(in the rows, 128 means zero)
A single turn carries every row of the set below to another of its rows. Some are shown first; where does it send the rows asked next?
q402: [130 124 122 115 164 119 151 121 122 122 124 148 141 132 121 128 111 126
 142 120 146 163 156 112 118 127 135  98 121 109]
q321: [134 121 113 109 132 111 156  99 134 103 135 156 138 115 103 166 131 100
 173 115 121 139 133  89 101 126 152  87 126  94]
q88: [134 136 118 111 150  95 153 127 126 112 150 164 118 121 123 154 179 114
 178 138 155 130 131 116 130 115 146  61 116 120]
q396: [119 115 147 115 149 138 154 111 107 112 146 151 127 107 121 105 127 105
 169 103 137 143 130 101 116 127 151  95 129 105]
q336: [131 123 120  99 140 113 158 138 125 122 126 155 150 131 107 120 141 113
 163  98 140 156 118 107 113 102 145  94 119  97]
q462: [127 115 114 110 136 102 141 140 126 115 164 149 121 126 129 161 108 115
 178 152 153 135 131 117 130 118 146  77 120 111]
q319: [115 119 141 112 149 150 150 115 116 112 149 149 128 113 124  98 132 112
 168 113 136 143 130  99 113 122 150  86 130 106]
q856: [139 134 114 120 147 126 159 124 113 114 108 156 150 120 123 122 119 116
 135  99 142 139 130 104 100 114 147  92 121 107]
q158: [131 131 124 117 152  98 145 148 103 102 125 160 120 106 127 130 172 115
 166 158 140 131 128 103  99 118 154  76 117 114]
q41: [129 125 111 118 137 101 164 118 106 112 132 163 144 113 130 145 173 107
 156 140 139 108 118 121 116 112 143  53 131 114]
q146: [128 122 121 116 147 108 156 115 133 118 145 166 119 116 144 161 146 112
 158 143 152 120 151 126 126 122 127  63 105 140]
q957: [125  99 122 108 133 100 153 127 102 117 117 163 133 108 140 130 151 101
 155 157 120 127 133 114 104 122 134  77 120 133]
q363: [120 118 116 112 153 136 143 137 133 123 142 144 135 129 111 131 141 122
 146 112 150 151 145  99 121 102 136 101  99 104]
q508: [113 128 118 124 138  98 140 122 104  96 140 147 150  94 114 116 146 108
 141 110 148 148 147 108  95 126 151  75 137 108]
q6: [145 126 101 113 130  94 150 125 103 108 139 153 134 120 128 150 115 108
 172 138 143 128 110 109 124 124 163  70 146 108]
q947: [135 125  96 110 120 118 141 139 126 109 155 152 123 119 129 153 129 107
 173 134 148 117 109  99 125 103 159  69 118 116]
q332: [116 129 127 111 139 102 132 127 142 103 155 153 128  95 125 128 141 113
 158  99 167 157 151 112 102 119 143  81 108 124]
q12: [124 130 122 113 151 119 151 111 151 101 144 149 138 118 115 161 120 125
 170 142 136 142 143 102  88 124 143  78 121  83]
q367: [120 128 108 103 134 107 134 115 137 106 145 148 145 102 127 109 159 118
 156 107 153 159 132 108 103 116 149  66 134 119]
q226: [137 117 136 118 149  90 147 134 109 109 124 167 106  98 138 150 145 103
 163 140 146 130 143 109 107 128 143  95  98 134]
q835: [135 119 115 116 147 116 152  89 143 105 132 149 142 106 124 168 121 116
 160 123 137 132 130 100  92 125 145  87 122  86]
q656: [119 125 110 107 130 131 151 113 149 102 146 153 138 123 105 157 133 108
 171 133 118 138 142  89  96 117 144  74 119  96]
q985: [134 116 130 127 148 105 173 135 114  96 111 159 142  93 129 144 136 122
 151 135 149 105 139 121 137 120 137  83 123  94]
q526: [138 110 118 100 150 103 139 120 134 121 125 158 117 108 154 134 165 122
 167 154 147 138 122 113 110 116 139  79 110 132]
q473: [120 125 148 113 159 143 149 115 123 111 149 149 124 110 130 103 127 119
 172 112 148 146 130 105 111 125 150  90 126 102]
q809: [107 106 126 115 134 100 141 113 124 110 146 149 149  95 130 124 125 107
 140 111 149 151 157 123 101 126 130  81 122 123]
q443: [129 129 132 127 146  87 170 123 100 108 131 171 134 111 131 157 136 104
 156 142 143 115 146 132 112 131 135  64 123 121]
q130: [129 118 131 110 143 114 171 140 145 103 120 165 131 108 137 139 124 128
 165 145 147 122 153 126 142 120 125  73 115 116]
q604: [122 113 148 114 154 141 151 105 119 115 145 150 127 104 135 108 122 113
 166 104 147 140 127 107 113 126 147  96 124 105]
q66: [141 112 111 109 139 106 168 123 120 103 113 156 140 106 121 135 163 119
 165 130 138 121 128 108 157 117 145  77 137 104]
q181: [137 132 115 111 141 122 162 143 141  96 125 164 117 111 119 138 155 121
 171 131 145 124 148 100 156 115 144  73 114 121]
q979: [133 116 103 129 139 113 143 123 107 109 147 144 131 112 140 161 103 114
 148 150 151 113 129 110 120 123 150  77 126 111]

q985 moves to q130
q332 moves to q367
q396 moves to q604
And these:
q158 moves to q957
q462 moves to q947
q88 moves to q41
q835 moves to q12
q856 moves to q402

A single turn carries every row of the set below to another of its rows. Some are shown first; where does it send the rows asked next?
q527: [119 112 124 130 112 131 102 121 129 122 142 110 133 113 139 104 142 123
 107 131 113 135 116 127]
q854: [118 126 127 160 125 122 128 138 126 131 121 136 124 138 144  94 121 111
 126 117 135 102 107 127]
q371: [104 140 138 116 163 132 136 119 110 128 124 128 127 152 146 128 114 115
 143 120 115 124 117 122]
q679: [120 139 139 144 143 141 119 116 127 146 137 119 110 154 142 121 126 148
 141 138  99 111 108 140]
q931: [124 134 119 121 137 123 108 139 116 135 119 114 125 134 112 117 133 137
 139 138 111 158 102 128]
q395: [112 127 127 142 153 113 123 139 134 134 114 113 123 128 142 147 112 153
 135 123 134 143 144 124]
q434: [114 121 132 165 134 102 117 115 128 132 148 121 127 110 132 125 132 125
 118 130 131 120 115 110]
q592: [121 128 133 136 159 144 106 118 127 109 122 130 123 120 142 119 138 134
 137 120 122 173 113 123]
q389: [131 135 139 129 125 118 128 129 133 118 114 114 105 138 154 127 130 140
 140 146 151 139 131 134]
q538: [109 141 122 141 139 142 143 127 135 113 131 130 151 146 159 128 117 128
 146 113 118 152 124 131]
q906: [124 126 139 159 136 114 114 125 157 116 135 131 101 137 141 106 123 124
 158 140 132 128 107 119]
q568: [114 139 133 138 128 136 120 145 129 123 149 134 145 131 156  95 134 127
 140 115 107 133 116 110]
q873: [120 121 122 131 128 121 109 125 130 132 118 112 141 139 141  79 132 140
 156 147 122 141 111 128]
q621: [127 103 104 119 128 129 106 127 139 141 126 121 114 135 157 117 132 119
 107 129 125 138 122 107]
q712: [116 118 130 139 120 135 135 115 132 114 133 131 133  97 138 135 131 118
 138 130 144 143 107 123]
q135: [127 126 137 137 148 124 132 112 113 144 126 117 116 131 150 139 143 135
 122 124  90 127 102 111]
q172: [116 119 146 143 123 116 105 115 122 139 111 111 123 112 125 112 121 128
 127 102 105 143 118 129]
q264: [120 120 134 151 142 143 111 124 140 130 135 128 152 137 153 110 126 146
 127 138 102 123 102  92]
q953: [130 105 122 133 138 131 146 142 131 114 115 131 129 156 144 135 121 124
 139 114 102 125 114 139]
q504: [125 108 113 135 153 133 137 122 158 135 115 128 145 133 128 105 128 158
 135 121 123 122 123 122]
q792: [121 114 122 138 153 130 107 128 149 122 116 140 128 137 133  97 128 126
 110 126 134 107 100 111]
q357: [120 122 130 142 116 112 106 113 136 127 127 135 109 145 141 151 125 121
 149 134 133 132  92 123]
q791: [113 123 128 139 134 111 124 136 132 144 132 118 118 126 139 134 117 145
 117 145 121 121 127  88]
q35: [106 104 114 115 138 130 125 127 134 126 118 135 123 125 125 139 149 111
 127 131 113 109 115 125]
q82: [106 109 114 127 151 121 127 130 141 131 133 154 130 149 137 118 152 132
 141 136 125 129 109 148]
q719: [100 127 134 146 139 131 130 130 121 114 106 126 115 156 135 112 103 128
 130 100 129 124 122 142]
q933: [114 114 118 126 128 144 110 115 128 123 109 128 109 138 164 132 112 129
 121 135 128 155 139 135]
q455: [109 138 135 134 152 139 133 112 146 106 141 116 126 128 122 130 113 153
 136 135 108 125 129 130]
q42: [ 99 113 152 139 149 151 122 102 151 134 125 133 113 144 158 109 115 133
 125 136 118 129 109 113]
q995: [116 115 126 145 134 121 104 130 128 138 115 118 118 148 138 121 131 124
 157 135 120 159 152 124]
q942: [103  90 121 145 152 123 124  98 134 129 115 120 132 151 152 116 128 125
 123 120 125 143 108 149]
q759: [113 122 138 154 122 123 109 113 137 121  89 122 138 128 131 140 113 138
 139 133 131 116 116 137]

q712 moves to q504
q264 moves to q434
And these:
q942 moves to q592
q933 moves to q538
q854 moves to q621
q931 moves to q679
q35 moves to q873
q371 moves to q389

A single turn carries every row of the set below to another of its rows. Some are shown first; where does it send the rows asked next?
q375: [120 130 118 124 141 132 110 118 123 147 143 130 146 142  96 158 160 100
 128 133 136 105  91 116 112 136 143 136 123 134 120 163 131 151 147 121]
q13: [158 139 114 108 124 120 111  96 160 137 116 126 132 128 132 131 147  65
 119 124 117 135 155 102 125 163 112 122  94 138 110 132 147 125 157 123]
q459: [155 132 119  98 126 122  93 103 156 149 117 121 118 127 127 144 147  49
 124 141 109 144 137  92 117 177 131 133 100 136 126 136 144 115 154 121]
q610: [157 132 133  95 116 138 102  99 159 146 104 123 122 109 146 142 138  56
 125 140 117 135 141 109 125 171 141 125 101 139 122 140 137 128 146 123]
q890: [120 131 122 129 142 125 107 116 120 138 146 143 152 131 120 151 155 100
 124 121 134 112  92 117 116 136 132 130 136 133 119 151 116 143 156 132]
q318: [161 135 118 102 124 128 110  95 161 150 106 130 122 119 145 140 142  65
 115 136 121 133 150 115 127 171 127 116  97 136 104 141 139 133 149 121]
q696: [154 123 125 103 124 124 103  87 153 145 108 127 116 122 144 154 140  56
 130 135 114 139 141 102 119 172 130 120 104 134 109 142 130 122 148 114]
q406: [153 126 123 108 119 124 105  93 156 135 116 122 122 127 135 147 148  56
 136 127 106 142 141  84 118 167 121 133 106 136 124 129 138 119 159 118]
q255: [125 138 130 126 143 135 113 119 123 142 144 143 155 126 120 135 154 105
 113 125 151 109  94 130 125 128 142 128 112 138 127 143 126 147 144 129]
q654: [119 134 124 128 129 130 103 125 127 148 149 133 160 142 115 163 164 103
 128 127 134 106  98 119 110 146 144 142 133 128 133 154 133 145 165 130]
q210: [159 138 131 100 116 137 108 102 161 138 112 119 129 116 135 128 145  58
 125 132 117 137 144  98 127 162 131 133  90 143 134 126 148 125 151 126]
q595: [121 131 128 119 135 142 107 124 125 147 140 125 148 133  97 152 158  97
 130 137 136 105  86 116 115 135 155 142 121 137 133 160 133 151 144 126]
q940: [125 137 119 119 138 140 112 126 128 149 140 129 151 137  97 146 159 103
 119 135 141 101  94 125 118 134 147 136 116 136 123 162 137 156 145 128]
q725: [118 140 129 126 133 128 107 122 126 147 149 134 165 143 113 154 162 104
 119 126 148 103 104 131 114 140 145 135 112 131 133 153 139 141 156 124]
q861: [161 141 119  95 126 129  97 108 161 153 115 122 122 123 127 131 146  54
 114 144 117 140 143 103 124 173 133 130  90 139 128 133 152 122 150 124]
q851: [157 137 110 101 132 115  98 102 157 151 117 125 122 132 126 138 147  55
 114 138 116 140 146 102 120 175 121 124  94 135 113 138 148 118 154 120]
q101: [126 134 131 128 128 140 109 124 130 153 147 133 154 141 119 157 166 106
 124 132 142 106  93 122 115 141 154 145 115 130 145 142 140 149 158 124]
q747: [127 128 135 127 135 145 109 122 125 144 143 139 143 124 124 148 157 101
 127 130 137 115  80 112 121 134 151 141 128 136 141 138 120 151 151 129]

q210 moves to q13
q318 moves to q696
q654 moves to q101
And these:
q940 moves to q375
q255 moves to q890
q459 moves to q861

A single turn carries every row of the set below to another of its rows. Some are shown first; where does it send the rows asked next?
q607: [106 133 131 162 105 116 155 121 115  98 115 124 144 111 190 113 114 128
 115 131 136 131 127 109 112 122 109]
q557: [132 151 106 159 118 107 138 159  95  96 109 122 135 128 146 132 122 110
 110 146 129 144 143 119  91 134 106]
q546: [127 147 110 172 128 104 148 150 100 101  96 112 131 122 164 145 142 114
 111 122 126 129 143 101 113  94 134]
q478: [136 158 107 162 131 114 137 145 104  81 112 127 128 126 130 109 125 123
 107 127 135 131 133 116 102 154 102]
q422: [128 140 116 163 125 100 144 127 125 101 125 122 145 145 143 136 100 122
 117 128  98 153 116 124 140 115 122]
q729: [115 128 157 174 161 101 138 132 121 112 133 127 114 111 146 137 140 123
 104 135 106 112 128 115 118 121 111]
q523: [112 143 102 161 150  84 169 141 134 109 129 124 115 112 156 136 119 123
 114 108 127 120 148 136 111 111 108]
q728: [110 150 121 165 114 115 155 126 123  94 115 129 137 125 183 105 117 133
 102 124 136 116 124 102 139 131 106]
q207: [134 160 116 167 121 110 130 159  95  97 107 130 125 122 133 125 116 124
 101 133 126 138 135 114  94 143  99]
q184: [118 153 102 175 136  99 171 134 131 114 137 127 135 104 148 120 121 122
 119 109 134 132 157 143 111 115 106]
q658: [129 142 111 165 121 125 131 147 112  86 120 127 142 111 138 124 131 115
 117 132 139 146 138 115  88 145 109]
q144: [105 138 108 159 134  86 163 135 119 106 134 119 117  95 155 129 117 111
 123 112 134 134 138 138  93 118 111]
q4: [106 148  94 157 134  91 163 145 126 111 132 122 123 108 160 143 134 116
 118 117 136 132 151 125 114 104 102]
q949: [107 152 101 163 145  81 164 145 124 105 134 122 110 108 154 120 111 114
 108 107 133 112 138 133 115 127 112]
q967: [106 155 101 163 143  92 159 146 127 116 133 126 114  99 153 137 117 130
 112 104 131 119 149 126 114 110 101]
q72: [122 135 162 173 157  98 151 128 114 115 137 124 113 112 144 135 132 122
  98 134 112 117 116 113 117 131 105]
q892: [118 128 117 160 124  97 132 133 124 104 133 121 158 124 149 136 104 110
 127 120 102 149 122 123 123 115 123]
q789: [125 144 109 149 118  94 145 129 105 105 123 116 148 139 148 136 106 117
 126 137 104 156 125 125 126 108 107]
q743: [109 149 110 151 107 116 163 120 115  99 118 124 139 123 179 125 127 137
 118 136 138 142 135 110 126 110  92]
q540: [133 151 118 174 139 101 153 131  96  89  94 107 121 126 151 121 128 123
 112 106 121 117 126 105 123 106 143]
q733: [127 136 156 171 166 120 146 120 118 111 142 117 134 119 140 135 127 135
 106 138 113 115 126 109 124 127 108]
q691: [139 148 119 180 115 104 144 155 107 102 105 138 142 120 146 111 135 114
 104 125 129 138 146 123  90 141 103]
q760: [128 137 122 173 129 111 149 124 102  90 101 106 130 110 152 135 140 120
 124 106 125 138 128 105 107  97 143]
q648: [114 134 152 168 161 122 142 123 125 106 139 128 121 110 149 127 140 139
 108 141 118 109 137 114 116 127  98]
q416: [123 134 161 169 161 110 146 127 119 113 136 126 127 115 150 131 134 133
 100 138 117 110 126 108 117 134  97]
q717: [136 141 124 176 135 105 154 139 105  92  85 116 121 128 160 134 143 128
 106 111 122 125 134 102 112 103 135]
q316: [131 145 121 178 113  86 151 133 114 111 124 128 147 131 138 122 109 108
 116 121 101 157 124 135 126 116 118]
q106: [128 146 152 175 161 122 150 123 114 107 146 115 119 113 130 135 124 129
 102 145 121 124 124 114 119 135 109]
q327: [121 154 125 180 100 121 170 115 114 103 117 125 145 119 170 106 117 132
 111 131 135 144 135 120 127 118 110]
q492: [113 148 119 161 114 123 167 121 128  97 118 129 134 126 183 116 113 143
 107 137 139 128 135 113 125 127  98]
q596: [120 142 153 174 152 117 144 123 111 103 142 120 108 114 129 129 120 123
 106 155 111 129 124 125 116 134 111]
q705: [119 138 153 171 158 126 145 109 117 105 140 117 122 117 140 130 126 139
 114 146 110 122 128 116 128 119 112]
q49: [109 158 121 160 110 123 157 119 118 103 119 127 135 117 175 118 110 150
 108 127 135 129 131 105 133 117  92]
q33: [136 143 122 186 132 103 155 135 111 108  98 120 146 120 158 124 142 125
 117 101 119 125 149 113 115  95 133]
q125: [126 142 162 180 152 113 155 122 108 107 135 117 111 113 139 135 130 125
  97 142 120 124 114 107 120 131 114]
q397: [131 153 122 177 134 103 143 147  98 103  91 115 123 117 155 138 132 129
 106 106 120 119 137  98 115  97 133]
q342: [125 145 108 158 135  93 135 131 124  97 130 124 146 139 136 124 107 119
 120 111 102 138 116 120 145 123 116]
q118: [120 137 164 180 146 112 140 129 106 104 124 123 106 114 146 129 135 122
  98 150 112 121 121 110 114 130 116]
q5: [125 154 117 159 120  96 138 130 109 107 125 123 142 134 135 133  94 128
 118 123  98 151 116 122 136 114 108]
q403: [138 150 110 167 126 110 139 156 112  89 112 133 124 130 132 127 125 117
 102 136 129 145 134 122  93 150 103]

q949 moves to q478
q892 moves to q144
q596 moves to q648
And these:
q523 moves to q403
q106 moves to q416
q397 moves to q5
q4 moves to q557
q184 moves to q691

